(in the rows, 128 means zero)
runs of hidden systems
gid, seq 1 (10 x 22)
[[107 154  99  77  99 131  66 114 146 133 114 101  98  93 185 101 176 166
  168 132 136 113]
 [101 145  58 118  77 122 139 137 122 165 172  88 103 137 150  85 101 175
  156 133 177 141]
 [122 131  57 144 109 133 169 110 164 162 157  93 128 183 117 144  93 131
  105 128 117 220]
 [ 69  71 162 145 150 142 126 121 185 141 146 138 149 181 134 154 112  96
   86 156 102 206]
 [ 90  45 198 110 215 150  89 112 166 126  99 120 132 123 160 143 128 163
  120 117 127 148]
 [150  68 142  94 219 118 126 140  81 156 116 120 141 133 198 113 147 176
  190 120 161  94]
 [200 115 105 144 178 104 213 156  49 163 150 138 151 159 125 129  89 161
  170 101 175  94]
 [216 145 131 176 139 115 214 139  83 119 137 164 179 179  77 182 105  78
  102 113  94 120]
 [155 127 227 165 114 134 139 139 131  64 112 188 161 120  68 165 138  44
   80 126  69  80]
 [142 138 201 109 120 144  69 125 121  53  66 140 107  39 101 109 192 103
  128 113  96  32]]
modof, seq 2 (10 x 22)
[[ 82  84 139 140 131 144 143 126 176 137 135 102 134 162 104 114 126 110
   98 136 107 173]
 [ 90  74 153 102 137 129 116 135 151 112 123 144  84  95 131  79 136  91
  154 145 145 129]
 [125 128 136  98 176 127  97 114 113 125 101 119 109  78 142 112 157 176
  160 120 165 101]
 [172 145  89 129 155 103 114 133  73 170 129 129 143 150 182 158 119 169
  154 120 145 122]
 [163 123 140 145 125 134 163 132 131 140 152 131 160 186 149 184  61 158
  111 102 118 151]
 [113  77 190 129 119 150 147 140 157 104 134 138 162 176 127 144 124  78
  100 138  71 142]
 [122 106 191 101 109 147 130 147 144  78  99 153 121  92 110  82 157  73
  143 122 104  74]
 [142 182 113 113 155 134 125 129  83 120  81 125 141  72 102  88 186 132
  150 112 141  67]
 [170 210  44 148 134 123 149 126  53 155 115 132 141 128 118 133 107 135
  131 118 152 133]
 [135 169  94 160 109 131 163 100 124 125 159 133 135 156  98 190  70 127
   77 146 124 213]]
Kiv, seq 3 (10 x 22)
[[121 118 108 168 152 119 103 131 103 152 121 117 129 149 118 145 106 128
   84 130 119 151]
 [104 138 144 109 105 156 126 124 169 106 119 148 124 121 144 128 109 102
  127 129 116 168]
 [ 94  98 157 131 132 108  96 126 122 118 148 126 106 106 113 117 151 134
  123 154 147 104]
 [160 117 102 118 140 115 119 122 161 144 112 127  92 105 139 122 132 141
  163 101 141 127]
 [122 132 136 126 157 132 179 132 121 144 146 133 157 138 120 121 121 155
  144 118 165 123]
 [139  92 129 149 165 137 130 137 111 147 109 122 148 161 137 140 103 119
  105 113 104 140]
 [119 118 165 102 123 155 137 131 134  96 114 139 144 136 146 125 136  88
  131 136  96 139]
 [143 111 149 122 120 109 106 128  99 104 134 123 112 110 125 123 170 117
  139 151 113  85]
 [180 159  96 118 116 113 130 121 126 132 122 132 116 113 141 138 150 142
  163 116 130 106]
 [141 170 112 143 115 121 162 136 101 149 155 125 164 157 126 141 115 155
  128 123 143 120]]
zak, seq 4 (10 x 22)
[[135 121 178 157 106 115 137 168  59 103 141 155 146 124  98 104 124  96
  119 138 129  41]
 [171 133  91  98 108 167 129 142 127 113  65 114  94 107 159 101  81 110
  150  72 104 136]
 [100 199 109 113  73 127 172 146 122 125 154 156 150 109 110  83 148  92
  155 147 160 109]
 [147 146  47 165  98 120 113 133  94 143 109 100  91 125  89 114 103  97
   89 125 106 152]
 [102 184 103 109  80 135  96 100 184 118 120 132 122 110 129 141 185  96
  123 155  97 167]
 [ 91 129 122 162  84  94  44 129 110 137 160 104  95 123 125 135 143 150
   92 167 131 104]
 [111 128  93 109 127 126  68 101 173 162 126  89 104 130 183 145 140 199
  142 124 136 162]
 [ 84 117 133 140 150  98 133 118 147 179 192 122 156 167 141 146 148 186
  137 164 174 142]
 [133  59 134 155 199 120 136 106 150 156 138  90 140 174 113 168 117 176
   97 120 119 169]
 [112  66 213 111 200 139 153 111 159 108 136 140 170 150 132 160 160 133
  130 141 115 138]]
lurob, seq 5 (10 x 22)
[[173 131 100 129 133  90  97 129 170 164 106 143 116 115 139 124 211 104
  178 123 117  87]
 [154 179 133 181 129 100 111 147 100 142 116 181 130  94  84 141 102 123
  107 105 161  71]
 [131 225  93 126  86 171 151 136  89 122 104 125 181 145 133 128 113 113
  105 113 101 136]
 [ 73 122 148 126  51 144 149 143 108  91 169 116 133 150 109  95 123  74
  103 175 102 140]
 [129  73 127  99  74 139 100 114 156  79 124  54  56 101 111  96 145 141
  125 124  86 122]
 [104 127  76 141 133  88  50 106 174 167 124 111  65  82 119 114 174 156
  133 143 157 129]
 [105 188 109 154 165 123  93 103 116 147 119 141 114  85 109 157  72 195
   95 118 191 156]
 [ 84 173 116 106 152 167 150 110  94 134 143 122 183 169 174 161  83 164
  106 149 137 214]
 [ 93  40 183  99 136 144 176 123 135  98 182 118 139 183 159 143  93 122
  130 168 115 188]
 [169   4 156 100 173 114 134 117 188 131 127  87  98 153 153 135 164 153
  171 108 101 122]]
lurob, seq 6 (10 x 22)
[[ 98 205 115 150  98 133 127 141  96 124 128 160 140 101  97 115 103 102
  102 136 152 125]
 [103 165 127 106  74 166 131 119  89  78 131  95 143 130 127 123 113 125
   95 145  92 150]
 [ 89  88 120 111  68 125  97 120 150 106 158  95  81 135 142 111 132 112
  121 167 103 159]
 [119  88 124 130 121 113  80 103 187 131 135  87  66  99 110 134 128 183
  121 117 138 132]
 [105 145  83 144 174 115  92 111 149 192 121 114 119 115 137 137 118 196
  122 114 179 151]
 [ 94 156 132 127 186 145 170 114 107 144 139 150 163 136 130 151  77 167
  118 132 184 185]
 [117  88 158  89 181 159 185 115  92 106 142 117 171 176 164 149 116 132
  134 152 111 186]
 [155  22 178 104 166 115 149 132 154 112 136 144 117 158 165 139 147  87
  169 141 102 136]
 [197  78 163 141 175  94 111 136 176 152  99 156 122 121 139 151 169 132
  166  87 118  64]
 [182 180 118 168 156 101 133 163 114 185  97 190 170 129 131 133 137 124
  157  83 153  52]]
zak, seq 7 (10 x 22)
[[ 89 156 136  97 152 182 116 125 157 122  69 129 131  89 142 100  96 145
  125  89 146 149]
 [104 179 126 123 137 125 158 129  40 116 159 151 156 122 130 132 108 133
  124 165 170 139]
 [209 140  91 131 117 112 155  96 117 102 132 119  91 124 102 183 107 133
  122 123 111 163]
 [170 132 138 129  96  95 122 127 165 126 139 145 139 138 129 149 209  92
  156 143  89  91]
 [120  84 137 160  88 117  72 172 156 158 117 123 102 142 137  91 105 116
  119  99 109  77]
 [ 59 155 116  98 123 180 122 138 153 152 104  99 157 129 154  72 117 163
  133  99 141 136]
 [ 73 138 103 130 141 134 161 121  67 127 163 113 136 137 109 108  96 135
  105 171 165 185]
 [160 132 104 126 168 115 143  68 126  95 127 115  97 104  80 179 153 132
  107 152 118 190]
 [161 115 164 134 142  79  79 112 136 117 135 172 119 110 139 183 194  96
  140 164 108 102]
 [158 102 168 145 112 115  59 155 159 155 112 148 116 129 173 145  99 165
  139  82 128  63]]
nezo, seq 8 (10 x 22)
[[133  96 139 111 100 119 124 124 119 120 170 102 118 160 172 152 101 168
  140 142 128 141]
 [148  89 168 117 107 127 147 123 179  96 140 122  97 111 105 130 119 149
  144 104 126 107]
 [142  82 144 151 162 121 104 146 153 159  98 120 131 136 123 114 146 137
  130  92 116  83]
 [147 130 113 139 180 148 162 149 105 148  80 151 144 125 123 106  94 107
  134  89 140 128]
 [120 158 134 103 171 145 171 127  79 126 127 136 189 145 148 131 152 127
  144 145 135 137]
 [153 128 142  98 108 120 141 121  50  76 153 136 122 124 157 146 132 114
  144 169 118 126]
 [150 149 162 121  73 109 103 122 135  81 137 146 107  88 112 145 170 108
  132 144 107  82]
 [140 152 107 172  84 108  69 150 138 153 105 128 115 122 113 118 138 109
  105 108 105  75]
 [115 186  70 164 105 149 141 141 145 166 102 113 144 135  85  99 106 114
   95  94 121 143]
 [ 75 135  80 130 129 145 165 115 117 149 148  82 156 169 110 104 139 128
  102 157 117 192]]
modof, seq 9 (10 x 22)
[[110 105 121 134 155 123 106 130 109 151 124 116 148 153 147 124 164 116
  124 149 107 132]
 [147 122 137 115 110 129 148 140 137 117 130 145 108 117 140 117  91 130
  155 107 148 114]
 [118 126 140 128 169 137 127 119 114 131 113 110 160 136 122 142 149 149
  115 129 117 128]
 [151 120 122 129 115 119 130 145 106 127 126 153 118 137 152 128 106  92
  145 129 126 123]
 [131 144 155 124 137 142 145 115 140 107 123 128 146 120 109 149 128 151
  117 114 125 127]
 [128 128 123 136 117 120 114 141 101 129 125 136 135 141 135 128 146  90
  121 144 106 118]
 [141 158 131 125 101 134 147 127 144 112 124 133 124 113 112 128 116 131
  130 111 132 120]
 [114 139 110 143 135 126 123 123 114 138 127 117 142 136 107 127 157 118
  108 145 113 129]
 [133 138 103 131 100 124 131 128 139 128 131 134  98 116 122 119 106 115
  133 124 136 138]
 [105 130 128 131 139 125 127 111 145 130 136 117 128 119 109 134 143 146
  117 142 138 144]]
Kiv, seq 10 (10 x 22)
[[126 105 146 151 163 137 144 143 113 127 110 149 113 113  99 120  57 126
  106 101 157 131]
 [ 96 113 160 105 186 158 101 121 134 132  91 138 154 125 172 135 132 135
  128 123 123 148]
 [137  64 158 102 135 116 134 140 103 107 147 139 105 133 165 116 120 109
  162 149 134 122]
 [184 100 150 110 155 111 148 105 150 110 131 117 126 126 123 158 178 146
  159 118 109 110]
 [166 132 116 144 132 106 167 156 118 163 134 151 164 161 133 121 158 103
  162 117 127  85]
 [168 152 143 145 111 150 153 150  93 114 107 117 169 154 120 142 100 132
  106  92  91  90]
 [110 164 119 110  92 159 107 139  88 118 113 106 170 156 164 121 150 108
  109 144  78 125]
 [138 149 104 115  55 124 115 120  90  83 152 103  94 121 121 132 134 109
  118 164 100 135]
 [133 190  86 136  94  99 110  95 147 127 146 120 107  98  97 153 172 140
  122 153 132 142]
 [111 178  90 169  91 102 119 135 155 170 152 155 110 118 100 131  92 134
  110 126 174 136]]
gid, seq 11 (10 x 22)
[[127 120 132 164 126 109 106 144 134 156 120 130 137 146 111 125 154 105
  108 126 104 100]
 [111 156 142 123 127 155 129 143 153 133  94 145 146 112 126 106 124 124
  130  96 129 108]
 [113 161 127 101 119 151 130 123  79 103 118 113 144 119 146 118 134 133
  131 141 123 128]
 [139 129 111 115 104 123 133 128 106 101 145 134  86 107 130 125  97 115
  136 143 144 150]
 [138 128 107 145 124  95 120 100 149 134 149 129 102 119 101 151 154 127
  123 150 131 150]
 [110 127 131 159 115 116  89 140 169 166 130 133 132 143 131 137 134 132
  113 124 122 115]
 [106 146 139 111 126 156 130 129 168 141 111 111 155 138 149 119 130 157
  134 100 123 128]
 [112 114 129  98 122 155 144 137  94 118 134  94 143 149 158 105 114 139
  136 133 117 139]
 [139  87 113 117 146 127 164 123 111 112 133 121  98 126 115 117 100 112
  135 134 135 163]
 [133 100 122 152 180  99 128 118 118 143 130 142 121 128 101 145 147 105
  117 150 132 148]]
nezo, seq 12 (10 x 22)
[[157 124 143 152 156 118 100 134  92 114  91 150 119 102 103 137 139  91
  109 126 107  99]
 [119 188 116 132 126 143 109 141 118 143  91 167 160 117 144 122 141  85
  128 123 120 119]
 [102 189  98 126  86 137 125 138  77 133 145 118 149 138 141 116 117 136
  118 146 137 126]
 [135 155  93 115  68 124 149 107 127 103 162  87 113 131 110 131 147 139
  125 150 110 150]
 [113  94 123 154  91  98 110 119 163 125 157 102  93 135  84 126 156 108
  104 157 106 135]
 [102 105 119 162 147 123  80 118 176 148  97 125  89 110  94 125 116 112
   88 118 121 159]
 [ 73 132 106 131 162 142 104 128 172 177 109 143 135 133 152 115 107 132
  126 122 156 175]
 [ 99 124 117 106 149 135 148 117 125 144 158 121 135 140 167 135  86 190
  148 133 181 170]
 [154  90 160  92 134 118 160 107 155 108 172 119 116 144 156 166 122 185
  168 129 144 141]
 [166  57 198 131 139 110 130 135 156 113 141 140 112 137 132 157 118 144
  144 106 120  84]]

runs to name
seq 13 (2 x 22)
[[146 118 108 168 137 102 108 131 118 121 111 156  79  94  75 121 126  66
  106 135 126 126]
 [ 89 185 111 152 152 133  88 117 151 161  97 155 161 118 121 145 154 106
   98 135 127 152]]
 | nezo
seq 14 (2 x 22)
[[106  96 167 154 124 118  59 135 129 122 123 127  90  98 118 133  85 156
   93 118 142 101]
 [100 118 114  85 140 146 106 115 182 147 109 107 112 111 174  98 141 171
  172 109 150 145]]
 | Kiv
seq 15 (2 x 22)
[[132  73 195 143 127 124 168 163 110 102 135 129 136 129  78  89 133 102
  125 114 122  52]
 [164 128 112 134 193 145 103 130  90 125  44 115 134 102 110 111 175  99
  121  98  85  98]]
 | nezo
seq 16 (2 x 22)
[[103 151 133 121 102 153 127 142  79 104 126 115 126 113 124 100  84 143
  109 122 141 118]
 [109 143 107  89  92 138 135 106 128 103 152 102 118 124 140 121 154 129
  141 159 119 162]]
 | lurob
seq 17 (2 x 22)
[[110 174 126 138 113 135  93 112 122 135 126 112 175 150 136 163 181 127
   94 157  84 133]
 [112 128 105 130  56 136 110 140 111 105 138 122  90 128 134 106  79  90
  110 144 114 151]]
 | nezo
seq 18 (2 x 22)
[[144 173 133 134 131 140 111 141  99 112  82 172 135  97 124 130 125  79
  119 115 115 107]
 [127 191 146 113  95 126 112 117 100  86 131 158 125  79 124 136 140 126
  129 145 143 102]]
 | gid
seq 19 (2 x 22)
[[135 121 164 100 168 166 140 115 116  97 101 126 149 130 153 158  98 152
  119 111 115 156]
 [118  84 150 111 138 116 119 133 105 123 151 138 140 159 172 134 158 100
  146 171 110 136]]
 | Kiv
seq 20 (2 x 22)
[[101 120 169 139  76 127 108 139  90 109 171  89 145 150 131 132 120 169
   99 147 114  83]
 [139 127  70 116  83 134 102 118 165 142 116  72  98 141 139 111 165 129
  131 122  80 146]]
 | Kiv
seq 21 (2 x 22)
[[133  88 138 136 128 133 139 121  90  93 145 108  96 130 111 141  58 142
   95 130 127 157]
 [121 110 106 101 141 142 119 105 191 143 115 101 131 149 156 138 167 129
  140 128  97 182]]
 | lurob
seq 22 (2 x 22)
[[118 158 148 127 130 150 111 108 141 117 121 117 151 130 139 170 108 172
   96 116 119 147]
 [ 85 102 123 127 102 119 103 137 139 148 150 124 119 156 160 114 127 112
  129 158 124 146]]
 | Kiv
seq 23 (2 x 22)
[[157 129 151 109 143 144 156 121 127 107 108 120 145 129 128 141 138 137
  137 104 106 115]
 [141 104 146 121 117 120 152 150 107 115 136 150 128 135 137 108 121  92
  148 131 128 105]]
 | zak
seq 24 (2 x 22)
[[104  89 149 137 149 141 143 143 113 133 140 118 137 152 129 119  83 142
  113 122 140 140]
 [130 104 131  93 153 145 162 118 157 127 126 117 138 138 147 115 148 138
  165 118 128 142]]
 | lurob
seq 25 (2 x 22)
[[133  83 165  90 114 159  91 113 164  95 106  87  96 115 161 130 120 166
  134 107  96 130]
 [113 113 112 130 134  86  83 127 164 183 159 135 110 130 165 131 162 165
  164 145 168 112]]
 | lurob
seq 26 (2 x 22)
[[107 114 143 155 115 101 126 126 112 123 172 123 124 133  89 139 131 133
  100 159 141 117]
 [137 137 107 141 124 126 103 124 186 147 100 134 108 117 125 131 133 123
  127 102 117 136]]
 | Kiv
